The same turns and mirrors carry the whole set onto itself, and each row onto the other rows of its family. Which rows share a family with each named row? Give them in list order.
These 18 rows form 3 families of 6 rows each.
Z_861: -3 16 19 15 -19 1 -5 -7 9 0 -2
Z_218: 18 -4 -19 -21 4 -20 8 8 25 -18 -3
Z_854: 4 1 10 13 -17 1 -19 -5 21 -15 -23
Z_59: 4 -6 -26 -16 -9 -33 9 16 10 4 4
Z_537: -7 -8 6 20 -24 -7 -22 -3 20 -3 -16
Z_513: 21 -3 -16 -27 1 -22 5 14 23 -4 -13
Z_87: -5 7 14 18 -23 2 -11 -3 8 -2 -13
Z_239: 12 10 -6 -23 -7 -17 18 15 2 8 -3
Z_154: -3 -14 -24 -14 -10 -30 7 12 19 5 11
Z_648: -8 12 6 17 -17 7 -8 -8 1 -5 -11
Z_498: -11 -10 2 18 -23 -14 -22 -5 25 5 -3
Z_635: 2 -11 -19 -19 -11 -30 3 17 17 15 -2
Z_453: 17 -2 -26 -21 -1 -26 8 15 16 -9 -5
Z_552: -16 -9 -9 19 -20 -6 -21 -7 16 -1 -10
Z_961: 11 3 8 9 -7 -4 -20 -9 32 -19 -16
Z_659: 2 3 -2 12 -8 3 -19 -10 22 -22 -22
Z_111: 11 8 -18 -20 -4 -23 17 14 2 -3 1
Z_404: 7 10 -7 -17 -6 -14 23 10 1 -2 10

Same family as Z_59: Z_854, Z_537, Z_87, Z_453, Z_111
Same family as Z_513: Z_239, Z_648, Z_635, Z_552, Z_659
Same family as Z_498: Z_861, Z_218, Z_154, Z_961, Z_404

The same turns and mirrors carry the whole set onto itself, and each row onto the other rows of its family. Which rows share a family with each named row? Give them in list order.
These 30 rows form 5 families of 6 rows each.
Z_65: -20 -19 -10 -7 1 13 -41 -13 5 10 27 3 1 0 1 4 -9 20 30 -1 -2 0 -11 0 -13
 -1 4 15 2 -9 7 -15 -15 16 12 12 -2
Z_420: -12 -15 -7 -1 10 21 -38 -12 -9 6 14 -5 12 1 -5 2 -2 7 24 -7 2 5 12 -8
 -11 -16 1 19 2 1 -31 -3 -23 2 6 10 16
Z_409: -29 -17 -21 2 1 0 -25 -25 7 7 26 -3 -16 10 14 2 -5 15 10 4 -6 4 6 -8 21
 9 21 10 18 -1 8 -16 -14 21 3 -1 4
Z_588: -2 -14 9 -5 -21 -7 -29 -13 -14 -2 -3 28 -12 -15 -20 -5 0 7 14 11 -12 -13
 1 3 0 8 1 7 -3 -7 41 -5 22 -15 -19 1 10
Z_805: -18 7 -10 -21 0 6 -51 -7 -13 16 18 -4 17 9 3 5 5 9 7 2 -12 -9 0 1 -25
 -13 4 22 16 -8 -9 -5 -15 -8 -2 5 16
Z_660: 27 4 15 -16 -5 24 -27 -7 -27 -10 -10 21 -13 -1 4 4 2 20 22 -13 -11 -16
 -7 12 -13 -3 -12 13 -11 1 14 -9 4 -15 -7 9 10
Z_316: -12 8 -12 -5 -10 -6 -3 -10 1 5 12 12 -10 16 2 24 0 11 -33 -6 -3 -10 10
 -15 23 -23 31 -2 21 0 3 2 -14 4 -9 21 5
Z_120: 19 -19 12 1 -14 -5 -7 -2 -21 -7 -20 13 2 0 -5 6 16 -8 -5 1 -23 -2 -1 -6
 11 23 6 27 7 0 33 1 23 -20 2 10 15
Z_883: 6 7 10 3 0 2 -21 -11 -8 -10 -18 37 -8 -17 -19 3 13 -11 -12 -1 2 11 11
 -14 22 -18 9 11 0 2 23 15 -17 -19 -5 7 20
Z_803: -23 -18 -20 3 -2 26 -22 -19 -17 3 19 -1 -11 17 16 3 3 26 12 -16 -12 -7
 10 7 11 -7 9 20 1 20 -23 -17 -15 8 2 3 22
Z_601: 5 -15 3 -12 -15 4 -34 -16 -13 6 19 11 -1 -7 -11 9 -5 23 27 -2 -8 -12 -13
 12 -23 -1 -4 3 -8 -12 29 -13 17 4 -4 15 2
Z_161: -21 -14 -11 6 -3 5 -6 -15 -4 -3 2 13 -20 21 8 20 17 18 -7 -26 1 3 13 2
 30 -11 26 14 10 24 -9 -7 -13 18 -11 11 27
Z_337: 0 -25 -4 -13 -1 15 -32 -6 -2 -4 6 -9 10 13 6 3 -10 1 4 6 -13 -1 -14 5
 -20 9 -12 33 6 -4 -11 -10 -13 -16 12 16 19
Z_158: 22 5 24 -1 -8 2 -21 -5 -18 -12 -27 32 -27 -5 -4 1 15 14 6 -11 -12 -10 5
 4 15 6 10 14 -2 6 28 4 5 -19 -16 0 18
Z_273: 31 -16 10 -18 -8 2 -16 -2 -16 -8 -7 0 10 8 -1 15 7 -3 8 -5 -13 -4 -17 6
 -20 12 -12 25 3 -6 17 -12 14 -12 4 21 14
Z_370: 24 -1 12 5 -9 4 -20 -13 -36 1 -3 12 -10 -17 -13 -5 5 10 8 4 -29 -14 17
 -5 7 -3 -5 7 -4 2 25 0 13 -32 -2 -7 13
Z_125: -14 -31 -20 4 -7 10 -14 -19 2 -2 18 -16 -4 22 18 9 -8 14 -17 5 -23 -3 -3
 5 6 10 3 27 10 7 -15 -7 -4 -8 6 14 19
Z_551: -13 -11 1 -6 -14 -7 -17 -15 2 -12 -13 40 -17 -8 -20 3 2 -13 -5 6 12 3 4
 -9 20 -2 11 7 6 0 41 -3 1 3 -24 7 16
Z_330: -25 5 -18 -6 -5 -5 -30 -16 -4 15 26 -13 -5 19 12 10 -3 25 -17 4 -21 -13
 11 -2 7 -12 23 8 25 1 -9 -4 -16 -5 -1 2 14
Z_88: -5 7 4 -3 -17 2 -11 1 -10 0 -13 35 0 -3 -13 6 8 -9 -19 3 -1 -15 18 -30
 23 -11 28 8 15 -6 15 9 -7 -12 -15 9 -1
Z_727: 13 10 4 -28 -13 5 -34 -8 -32 10 7 6 20 4 0 12 12 1 13 -7 -10 -16 1 -2
 -30 -11 -2 10 13 -10 9 -9 17 -4 -16 12 7
Z_169: -15 -12 -10 14 4 -1 -26 -32 -7 4 18 -14 -11 10 14 3 9 19 -1 0 -16 7 26
 -3 23 -2 20 10 16 10 -23 5 -6 5 -5 -6 22
Z_6: -7 -21 -2 7 -11 1 -2 2 0 -8 -21 27 -1 5 -8 11 16 -12 -23 -2 -8 10 -1 -16
 26 6 20 30 5 7 21 11 0 -8 3 22 16
Z_100: -13 -26 -18 5 -10 4 7 -14 9 -8 7 6 -4 19 10 23 7 3 -32 -9 -7 9 -5 -5 22
 -3 17 20 8 10 -1 4 0 9 0 32 16
Z_90: 5 5 -1 2 2 -8 -3 -30 -3 -9 3 11 -15 7 5 25 16 5 -24 -15 4 16 12 -2 28
 -22 21 -3 11 9 5 11 -4 16 -14 18 20
Z_369: -8 -1 12 6 -2 -4 -14 -4 -1 -10 -25 36 -26 5 -6 13 23 7 -7 -19 3 3 9 -4
 35 -4 25 17 6 15 14 6 -12 0 -17 7 24
Z_522: -1 -8 -8 -12 -2 37 -33 -10 -24 -1 9 9 -3 6 10 -4 -5 22 26 -11 -9 -11 -3
 9 -17 -6 -12 20 -10 6 -12 -19 -16 -6 3 7 14
Z_3: 28 -5 5 -10 -2 14 -19 -14 -31 2 16 -3 4 -4 -11 17 0 14 22 -15 -9 -9 4 1
 -22 -19 -13 1 -7 -3 0 -12 9 -2 -1 19 11
Z_554: 12 6 10 -10 -23 3 -18 -5 -33 6 -9 23 6 -4 -7 -2 14 -4 0 5 -20 -23 18 -19
 3 1 11 9 14 -7 21 0 23 -17 -20 0 0
Z_632: -17 -9 -15 -6 -9 -11 -4 -28 7 -7 9 16 -25 9 3 14 1 0 -10 0 10 6 6 -9 31
 0 21 0 18 3 25 -12 -2 28 -16 8 10

Same family as Z_120: Z_337, Z_273, Z_125, Z_6, Z_100
Same family as Z_727: Z_805, Z_316, Z_330, Z_88, Z_554
Same family as Z_3: Z_420, Z_883, Z_370, Z_169, Z_90

